In the rows, zero is written as 128.
Where one turn sends some rows of the set: a few examples, then the rows asked:
tuten: [179 116 132 116 109 109 140 138 105 168 125  99 118 173 143 109 139 106
 115  97 132 130 139 126 108 128  98 119 163 153 123  98  96 117]
fupaz: [149 137 110 132 132 131 105 148 118 124 138 130 127 162 176 126 107 134
 147 132 129 115 168 113  97 112 120 127 127 126 136 128 103  92]
Lolas: [172 107 122 125 106 134 115 130  99 162 138 132 109 136 136 152 121 115
 126 159 119  97 153 117 106 141 111 141 173 157 129  90  79  84]
Puv: [146 143 126 150 124 145 119 168 121 112 141 112 131 124 173 140 112 130
 155 140 124 120 163 128 101 126 130 129 125 171 119  89  88 121]
Kadef: [171 129 135 110 126 136 135 121 112 144 124 151 137 147 157 105 129 102
 118 145 137 143 145  99 101 142 144 160 144 162 103  97  80 125]
pimar: [160 118 131 119 113 100 143 144 116 163 121 110 118 163 147  96 128 116
 118 102 138 122 148 132  94 130  98 110 162 133 124 109 112  99]
zuris: [156 120 132 115 108 129 148 147  94 106  93 118 120 151 125 122 126 131
 155 123 124 117 120 119 110 144 142 127 121 151 135 119 105 122]
vitaf: [155 107 117 137  96 124 112 139 108 161 139 130 109 141 142 151 102 120
 141 159 126  99 156 117  81 139 126 147 160 159 132  89  85  85]
mak: [139 129 160 123 127 134 157 148 119 160 129 135 127 124 145 158 110 165
 118 121 139 135 142 133 116 128 137 140 174 159 100  83  87 109]
tega: [138 149 113 125 121 121 128 173  83 142 134 103 122 154 152 164 112 136
 107 149 129 101 150 142 121 121 122 121 145 137  90  99 120 101]
pezad: [144 153 120 143 137 154 115 171 120 121 153 119 127 136 166 124  96 138
 137 140 118 116 167 112 104 124 133 123 141 165 129  96 104 124]
laro: [165 147 124 133 126 137 115 159 127 138 139 110 116 148 162 142 120 125
 106 135 174 137 166 133  98 135 121 144 160 112 107 117 106  97]
Fas: [163 155 119 112 133 140 129 141 117 130 143 117 120 147 178 133 117 134
 117 134 160 131 175 128 113 131 117 139 158 107 117 120 113 100]
gavi: [133 165 115 129 133 133 126 164  76 131 134  94 122 146 164 113 123 137
 128 146 122 126 153 116 115 121 122 126 149 163 106 115 130 137]
tis: [169 116 136 122 105 114 146 146 105 159 120 106 100 170 152 107 133 104
 110 106 128 121 146 131  97 116 104 119 177 136 124 109 107 117]
bota: [164 141 150 110 109 139 150 141 132 147 113 154 132 140 142 103 123 105
 122 138 133 140 146 107  99 151 132 148 138 153  98  93  79 133]
Sutap: [148  99 141  91 123 146 150 144  90 123 108 119 121 142 125 121 117 142
 137 135 115 119 123 110 105 143 133 118 111 151 129 109  98 109]
litek: [169 159 126 130 141 131 136 150 105 146 145 108 123 151 159 137 121 114
 103 140 170 126 181 129  96 135 126 135 156 119 104 108 103  93]
Fepud: [144 128 147 120 118 131 154 143 117 147 133 131 142 144 145 157 108 171
 113 121 154 139 136 139 116 141 137 134 173 154 101  75 107 107]
Tima: [148 110 140 101 107 134 155 152  84 126  91 104 106 158 129 132 118 134
 154 131 128 123 116 112  96 134 134 127 125 159 129 104  99  97]
luz: [140 115 127  87 112 126 134 140  80 116 109 105 119 148 121 139 130 133
 137 142 125 127 117 122 109 132 136 117 121 160 130 104 102 114]
Vamup: [138 145 114 133 144 147 121 154 124 112 146 121 132 128 167 147  92 128
 148 122 125 123 160 119  98 129 129 139 127 167 113  91  85 120]
domi: [147 108 131  96 117 131 145 141  85 137 101 100 114 148 127 133 126 136
 139 132 119 107 121 115 103 122 144 131 115 163 134 122 103 104]
mena: [134 120 158 128 116 139 160 154 107 155 130 146 131 135 153 157 110 167
 122 112 138 131 140 136 113 133 127 129 176 155  98  86  99 116]
Botag: [121 157 109 132 131 145 137 155  91 122 126  91 129 150 154 111 110 127
 129 120 130 118 144 113 114 120 126 112 149 144 101  97 114 145]
Rizug: [166 148 145 116 124 138 144 133 125 148 122 148 126 135 151  98 136 101
 117 132 138 136 154 109 112 130 147 146 148 160 104  95  73 134]
tado: [148 109 129 101 114 135 148 139  84 117 101 105 118 148 129 135 126 143
 144 125 124 117 115 117  95 134 137 137 124 164 135 121 111 117]
zilu: [143 127 161 129 110 132 156 147 103 160 130 137 134 145 145 160 117 164
 130 124 142 139 136 127 111 124 122 124 173 161 110  69  76 109]
Fabu: [160 117 131 117 109 105 153 137 108 162 117  97 109 161 150  99 133 110
 114  97 128 128 146 118 103 108 110 126 162 135 119 114 103 112]
Raz: [167 101 122 142 103 134 112 134  90 162 139 137 116 153 134 154 117 126
 137 159 122 100 156 120 100 135 138 154 162 152 122 107  77  87]
vis: [173 143 150 116 123 143 144 138 118 136 132 153 131 134 142 102 139 103
 123 138 129 145 151 118 107 144 137 142 139 160 111 107  73 135]
Tifek: [141 138 157 137 105 133 158 160 101 149 115 145 129 139 149 162 108 167
 132 120 144 117 131 134 106 133 134 129 165 167 113  83 107 118]
susu: [167 128 154 124 109 123 144 154  93 176 123 108 104 164 154 114 132 108
 116  94 143 134 144 137  94 123 103 115 172 149 117 109 110 116]
nuz: [162  97 118 130 108 124 110 133 103 168 122 131 128 145 121 155 113 125
 140 152 127  97 149 114 105 157 129 151 165 153 119 101  80  98]
nuval: [145 127 153 123 124 129 164 148 114 138 114 135 119 141 150 148 106 174
 117 127 133 135 131 129 107 125 121 139 176 163 109  71  99 113]
tos: [160 102 118 133 101 129 118 139 102 165 133 128 111 136 135 159 112 129
 138 146 117  90 156 117 113 131 139 148 160 151 121  97  76  81]
did: [154 150 111 121 135 131 117 125 107 134 138 113 131 149 157 129 119 126
 147 138 138 107 164 120  79 122 108 134 114 127 127 131  89  91]
sege: [154 146 138 117 111 145 135 132 107 146 137 144 122 140 148  90 126  98
 133 141 135 154 152 110 103 140 139 142 139 166  99  87  74 130]
fil: [166 102 129 130 102 128  99 130  87 167 133 117 109 151 132 164 122 117
 140 150 124 114 152 128  91 138 122 146 168 139 126 113  80  97]
kitul: [152 140 118 144 114 135 107 143 122 126 133 112 132 153 164 119 126 131
 149 138 134 119 167 119  83 120 116 131 117 122 120 132  91  90]
Kuva: [162 107 133 131 107 113 157 144  90 172 129 112 118 170 144 104 126 117
 110 102 133 128 153 113 103 113  98 116 163 146 114  99 111 101]
Fop: [142 141 120 111 123 128 131 166  79 138 152 107 125 136 160 166 117 136
 108 150 139 124 169 131 122 130 119 132 141 134 106 119 129 109]
gol: [175 135 144 125 111 139 129 131 125 138 135 151 139 142 141 117 125 105
 132 134 125 153 153 122 111 149 143 157 141 145 103 103  71 135]
guse: [139 136 114 118 116 129 117 174  86 153 137 107 121 143 153 162 116 138
 109 145 149 114 143 151 127 125 110 126 135 133 100 118 121 115]
kemem: [133 150 116 137 123 142 133 160  79 130 127  88 133 141 167 115 124 130
 137 134 150 124 146 126 117 119 127 124 144 159 108 101 118 156]

luz turns into sege
Sutap turns into Kadef
tado turns into vis
And these:
fupaz turns into Fas
Fabu turns into mak
Botag turns into Vamup
laro turns into guse
zilu turns into Tima
zuris turns into gol

Where one turn sends some rows of the set: a few examples, then the rows asked:
Fibak: [135 137 136 114 151 131 131 128 103 139 133 123 129 108 110]
duleb: [142 137 114 123 142 138  86 142  95 129 150 131 135 139 142]
tivur: [129 128 133 123 146 141 130 147  93 140 134 137 138 104 114]
tepe: [156 140 109 134 104 113 115 127 109 143 110 131 167 141 158]
tud: [117 164 114 158 118 117 114  92  96 150 129 137 150 146 138]
nodap: [131 161 131 109  94 140  96 117 118 126 122 135 119 121 127]
sura: [107 162 118 158 119 123 112  90  98 141 133 146 130 136 141]
Resak: [111 126 101 127 120 165 137 133 125 146 140 133 134 123 126]
kedav: [133 161 124 156 125 125 155 146 118 136 115 151 142 132 122]
Dar: [128 163 137 119  95 144 105 120 124 131 121 142 117 124 111]
Vok: [127 156 120 161 117 136 148 134 100 137 112 165 157 135 127]
mab: [103 132 104 145 109 162 123 132 133 140 140 138 132 119 131]
sezib: [151 152 107 148 108 111 101 133  93 134 124 133 165 129 156]
Dase: [140 147 133 161 120 122 145 150 102 134 114 159 154 124 129]
valuk: [131 128 151 118 139 146 124 130  98 141 125 136 145 109 105]
nesig: [140 117 144 152 105 129 112  95 131 127 134 138 137 127 145]
bulin: [142 160 124 101 105 141  94 117 113 126 127 131 126 141 123]
soko: [139 140 108 134 149 133  94 128 111 130 154 122 133 149 146]
zol: [156 146 115 132  95 124 103 124 102 132 115 132 165 132 160]
gigem: [139 117 158 152 110 126 137 112 130 137 121 138 151 128 131]
tudo: [132 117 152 152 108 128 120 100 130 126 127 137 146 114 135]
Gok: [132 129 135 110 149 139 123 132 102 144 124 134 144 122 100]
mif: [133 133 112 125 145 134  88 132 104 149 141 125 142 158 144]
fimun: [107 157 123 149 124 129 108  88  97 153 137 134 121 129 136]
fozu: [156 153 107 145 104 110 113 128 119 133 119 119 166 127 151]
voni: [135 145 116 146 124 130 155 139 109 139 107 162 155 139 120]
zur: [112 136  96 150  98 156 128 121 134 138 134 139 142 115 128]
situm: [125 133 113 129 141 152  90 135  99 144 151 130 138 149 148]

tudo turns into mab
Dase turns into tivur
nesig turns into zur
And these:
soko turns into fozu
zol turns into Vok
Gok turns into mif
tud turns into gigem

Where one turn sends some rows of the set: a few examples, then the rows asked:
Togu: [138 133 117 138 141 139 144 130 140 121 119 126 152 113 144 143 141 138
  99 121 140 115 120 151 137  99 109 101 128 129 131 148 119 148 141 125]
mov: [140 133 127 165 164 102 158 120 144 129 119 130 146 139 130 126 137 120
 133 140 110 147 118  96 136 133 113 111 143 124 129 130 128 128 145 125]
nal: [124 134 138 146 142 120 127 155 122 123 133 122 138 141 143 136 126 154
 137 118 132 142 162 120 157 101 140 151 123 121 113 118 123 121 126 135]
vuzad: [123 102 123 112 158 156 120 142 103 116 150 129 111 142 142 128 118  93
 110 125 123 125 145 133 121 126 132 145 132 132 137 131 134 113 105 122]
gad: [139 115 126 104 143 124 112  98 161 125 150 139 117 133 138 138 134 130
 132  96 149 111 109  92 127 132 107 138 118 109 121 122 117 132 129 146]
gek: [113 121 148 116 138 150 133 142 100 123 139 148 114 134 129 104 111 117
 130 154 150 110 130 146 119 133 136 110 106 151 126 133 110 130 135 145]
lur: [133 125  87 102 119 116 140 107 141 130 127 140  96 126 150 120 133 118
 125 112 130 114 104 131 158 132 112 106 134 110 145 136 117 113 141 134]
dofut: [142 122 118 121 153 138 107 117 116 121 151 144 123 123 128 113  96 110
 143 122  97 124 141 116 150 132 123 132 111 149 130 146 154 126  99 125]
Rez: [117 139 149 148 110 116 134 123 118 128 132 125 124 153 128 126 128 144
 141 123 113 150 164 120 118 142 119 143 101 123 114 140 115 117 113 124]
rem: [137 125 117 120 141 162 130 112 106 105 150 138 127 131  98 129 124 120
 134 131 132 115 135 121 154 140 140 142 104 149 154 116 151 123 130 149]
sir: [108 111 134 126 127 147 141 147 110 111 127 122 135 148 130 111 137 106
 114 137 169 125 135 129 107 142 143 133 144 118 132 116 120 121 119 135]
fevam: [152 115 122 140 114 107  96 130 117 136 122 129 101 137 126 167 119 113
 137 130 113 103 125 128 122 121 130 140 128 127 120 125 116 150 145 128]
zela: [148 126 134 122 126 157 141 111 107 106 115 149 137 120 111 117 131 110
 152 148 106 105 138 127 150 140 162 123 116 132 142 114 137 115 119 137]
Luve: [146 143 126 121 140 137 141 129 139 129 119 128 164 111 118 131 147 137
  94 124 132 106 132 141 131 108 104 129 144 137 124 138 130 157 128 129]
mup: [121 106 110 153 120 128 133 137 109 142 118 116 130 105 127 115 127 123
 130 115 126 123 150 136 163  99 110 154 111 127 115 120 125 107 128 131]
batuz: [129 149 120 133 119 135 105 121 139 122 124 152 146 117 103 111 106 132
 162 144 120 108 133 113 158 126 143 114 117 142 120 137 148 140 118 137]
Vikan: [145 119 129 143 150 142 127 111 155 134 118 148 114 147 116 145 156 108
 141 120  96 120 130 121 112 137 134 114 128 119 119 125  99 151 152 122]
zisap: [150 111 121 146 127 121 108 108 141 134 116 132 101 148 115 156 141 113
 141 127  93 113 126 118 121 128 128 127 123 125 118 127 101 148 150 116]
modim: [108 128 119 107 150 146 137 141 104 124 159 138  95 140 117 119 114 117
 136 145 139 134 128 126 147 148 146 130 121 152 145 127 130 118 135 149]
Sev: [137 128 139 122 141 116 116 108 147 133 154 140 124 114 151 142 111 129
 130 110 160 123 117 100 112 142 117 145 124 106 115 122 126 131 114 152]
viki: [119 123  98 112 120 119 152 110 142 143 130 129  98 110 163 119 135 118
 127 110 123 126 112 144 144 141 118 111 135 103 136 142 107 117 118 131]
kure: [143 133 120 147 147  83 151 128 124 139 123 125 138 139 120 119 130 111
 132 142 106 133 122  98 145 139 102 136 157 129 133 123 142 128 138 133]
Bugo: [125 114 134 102 111 127 137 137 120 142 113 121 141  98 120 108 140 124
 136 109 129 133 128  95 147 123 117 143 120 135 102 139 125 100 113 128]
Tevip: [134 128 130 173 177 122 156 120 145 126 123 142 131 130 144 142 131 111
 126 132 121 146 121 111 130 137 118  94 126 118 127 134 122 135 146 132]
pobip: [144 126 110 137 144 129 139 128 130 113 120 131 128 115 158 149 124 128
 103 116 149 120 111 139 150 112 115  85 120 128 134 149 122 141 148 130]
Taduf: [119 141 111 123 121 129 152 110 142 153 125 134 107  94 149 123 132 117
 123 125 113 127 131 157 123 149 129 127 144 106 123 138 109 126 103 128]
Tize: [150 118 117 101 137 133 123  93 161 125 140 151 122 147 120 119 150 122
 135  99 134 107 113 102 124 136 103 128 124 112 132 119 113 133 147 140]
duge: [101 139 121 150  99 136 133 128 132 123 108 139 143 132 104 102 128 120
 145 158 156 111 130 129 130 139 143 117 133 119 126 117 127 130 128 143]
mabos: [103 141 143 112 105 145 117 128 138 140 123 137 125 129 108 143 139 131
 123 132 116 124 141 107 116 109 112 148 108 124 109 145 120 100 112 126]
Femo: [123 131 156 128 146 151 145 122 118 116 123 163 144 126 126  97 117 109
 140 166 134 102 128 122 128 124 139 114 115 126 129 116 128 106 121 150]

lur turns into Tize
sir turns into vuzad
fevam turns into kure
And these:
Bugo turns into mabos
gad turns into zisap
gek turns into modim

Where one turn sends some rows of the set: a few examples, then the rows asked:
F: [126 144 112 112 143 123 131 128 143 114 114 134 145 115 157 149 122 150
 121 132 127 154 145]
M: [130 123 173 128 120 133 120 129 146 133 115 127 119 151 104 115 103 106
 130 114 114 129 115]
A: [129 139 172 136 127 121 129 131 140 133 113 127 138 141 108 105  98 122
 120 122 129 139 101]
X: [134 135 167 140 136 132 125 115 135 129 115 127 124 165 110 112 115 110
 133 138 117 139 104]
V: [138 136 169 124 124 138 119 117 142 133 132 122 133 153 106 124 106 121
 128 127 129 134  89]
J: [125 136 110 151 146 129 135 113 129 117 138 131  97 138 145 128 128 125
 139 148 109 124  86]
U: [123  88 123 120 108 131 126 115 113 141 129 133 118 123 157 120 150 144
 127 132 135 120 128]
B: [122  83 117 130 115 120 127 123 118 126 122 132 137 127 158 115 153 150
 125 127 137 136 120]
E: [134 143 114 100 135 139 125 114 141 120 127 132 125 120 155 162 129 141
 129 136 123 139 150]
D: [125 157 135 132 121 129 135 140 106 119 123 107 121 122  91 115 115 128
 138 122 132 107 138]
Y: [123 136 114 131 129 125 131 127 145 120 154 129 118 110 141 134 106 147
 124 121 129 123  73]
P: [127 129 124 137 130 131 123 147 128  89 120 106 133 144  87 129 130 119
 147 106 122 129 125]
S: [130 161 131 133 127 136 134 129 100 116 131 105 119 134  91 124 126 129
 146 135 133 109 129]
C: [127 136 110 117 145 126 128 124 142 109 105 136 130 129 157 149 130 133
 130 134 114 152 160]
K: [127 136 117 101 130 132 125 128 144 122 116 135 122 108 154 153 117 139
 125 121 118 135 163]
Z: [121  89 125 120 105 127 128 121 114 142 126 134 121 116 155 116 146 146
 122 127 136 120 133]
T: [109 130 120 146 129 109 142 149 141 124 119 137 107 100 142 106  94 134
 118 112 115 120 108]
W: [119  79 118 132 117 120 128 126 120 126 116 134 131 130 157 114 153 144
 126 126 131 135 129]
H: [129 136 123 133 128 129 124 149 128  92 131 104 147 136  89 130 126 133
 140 107 137 133 110]
G: [114 113 117 144 133 129 130 135 144 114 125 136  82 130 140 124 114 107
 139 115  91 114 116]

A turns into M
K turns into C
B turns into Z
And these:
S turns into H
G turns into J

